Rotation paths and how fast each direction turns (degrees a step)
Each turn is a multiple of 5 degrees from 10 to 175, or 0.
Each row of a path follows its step; steps can be skipped.
Path 1:
step 0: [ -9 -67 -12 -41 -25 -15  39 -19 -10 -10   4  11  -7  24 -17  20  10  -4
 -21  47   5  26  17  27 -24  -3 -10  25   9 -31   1  10   7  26  10]
step 1: [ -6 -51  47  22  -1  16  18 -23  -1  18 -19 -13  59 -28 -17   0  16 -19
 -54  13   1   9  34 -17   5 -15 -14  -9  -5 -15   5 -17  -5  14  15]
step 2: [ 24 -19  26   4  37  26  43   0  25   8  -3 -16 -11 -44   5  23  27  48
   4  13  24 -17   8 -21 -30   0  13   0  25  12  32 -26  -9 -21  28]
step 3: [ -5   1 -13   7   2   0  16 -22  10 -56  28  16   1  14 -17  60  29  -7
   3  -1   3 -10  -8 -50  -3  20 -12   9  15  45  -7 -40  -4   9  23]
step 4: [-14 -33 -42 -15   1  20 -15  22 -13 -63  11  20   4  29  -6 -14  23   9
 -30  16 -10 -14  30 -19 -37 -31 -18 -25   1   5  33  -4 -10  24  -9]
step 5: [ 18   3 -25  -4  -3  14  -8  23 -13 -33  26 -10  41 -56  -4 -21   2 -19
 -31   3   9  29  16 -29   9 -31   3  20   6 -26  13  21 -47  -4  36]
step 6: [ -2 -21  -2 -42   8  11  21 -13 -28  -6  17 -19 -13 -50 -22  28  22  29
  39 -17  -7   7 -12 -39   9 -20  24 -16 -44 -31   7  17  -6 -12  14]
step 7: [-16  -7  10 -12  15  20   0 -40 -12 -16  -6  51 -22   8 -11  12  44 -11
  18 -18  40 -21  37 -30  12  -2  13  35 -19 -16 -37  14   6  29  20]
step 8: [ -6 -30   6   5  15   4  23  31  -5   3  44   3  18  19  18  -7   5   1
   6  19  20 -22  52 -23 -11 -57  23   1  12 -12 -45 -15  13  26 -33]
step 9: [ 17 -16   7   2 -30   8  29  -8  13 -13  30 -23  -6 -18  -2  15  58 -24
 -15  19  -5  11  -6  39   7 -58  25  28  37   0 -10   4 -32 -14 -11]
step 10: [-20 -62 -13 -13  22  -4  30 -48   4 -10  -7  -1 -10 -32  -8  38  -5   5
 -24  -8 -39  30   6   5   8 -38   2   2   6  32  -5  15  33  -9  18]
step 11: [-29 -33  -3 -32  32  28  15 -55   8   8  -7  15  13  -6   9 -17   9  -3
   6  18 -13  -8  31   0 -13   8 -28  23  23 -23   9 -52 -16  19  41]
Directions:
[ -2  10  26  10  -3   4  14   3  -2   6  -5  -5   0   6 -11  -4   6   6
   4  -3  17  -2   3  -9  -6   6  17  -1  -2   1  -2  -3  11  13   2]	65
[ -3 -10   7   0   1  -7  -6  10  -4   4  -2   0   2  -3  -5 -14  -6  -3
   1  -1  -5 -16  12   7  -6  -6  -2  16 -20  21   1  -6  -7   2  11]	110
[ -5  -3   8  -4  -2 -13   6   8  -6  18  12  14  -8 -10   2  -5  10 -10
  -3  -7  -4  11   4  -4   2   4  -4 -13  10  10  14  10  -8   7  -1]	85
[ -3  -5 -12   5 -10   4  10  -8   1  16 -11  -9  -6   5  -2   0   3  -8
   0   6  13  11  13  -3   0  -5  -9  -1   3  13   3 -15   6 -20  -2]	40
[ -2  -9 -11 -10   7   1  -7   2  -6  -2  -7 -13  -1 -14  -9   0   5   1
   7  -3   5  -5  -2   0  16  16   6  11  13  12   4  -2  10  11 -14]	95
[  2  -8   5 -10 -23 -13  -3  -6   0  -4   8  -4  -5   8 -13  14  13   7
   4   3   2   6 -20   3   2   2  -4   1 -15   8  -4   1  -3  -1  -2]	115
[  9  -5  10 -14  -5   2 -10 -15   1   7  -5  -7   3  -6  10  -3  -5  -4
   3   1  -8  18   8 -10  -3   6   4  10 -14 -14  16   0   9   5   4]	70
[ -1  -5   4   9   8   7  -4  -6   2   8 -11  -3 -10 -10  -1   8   1  17
  10 -21 -10   8  -8  -2   4  -4   7  -3   3   6  -5   0  -8 -10  20]	90
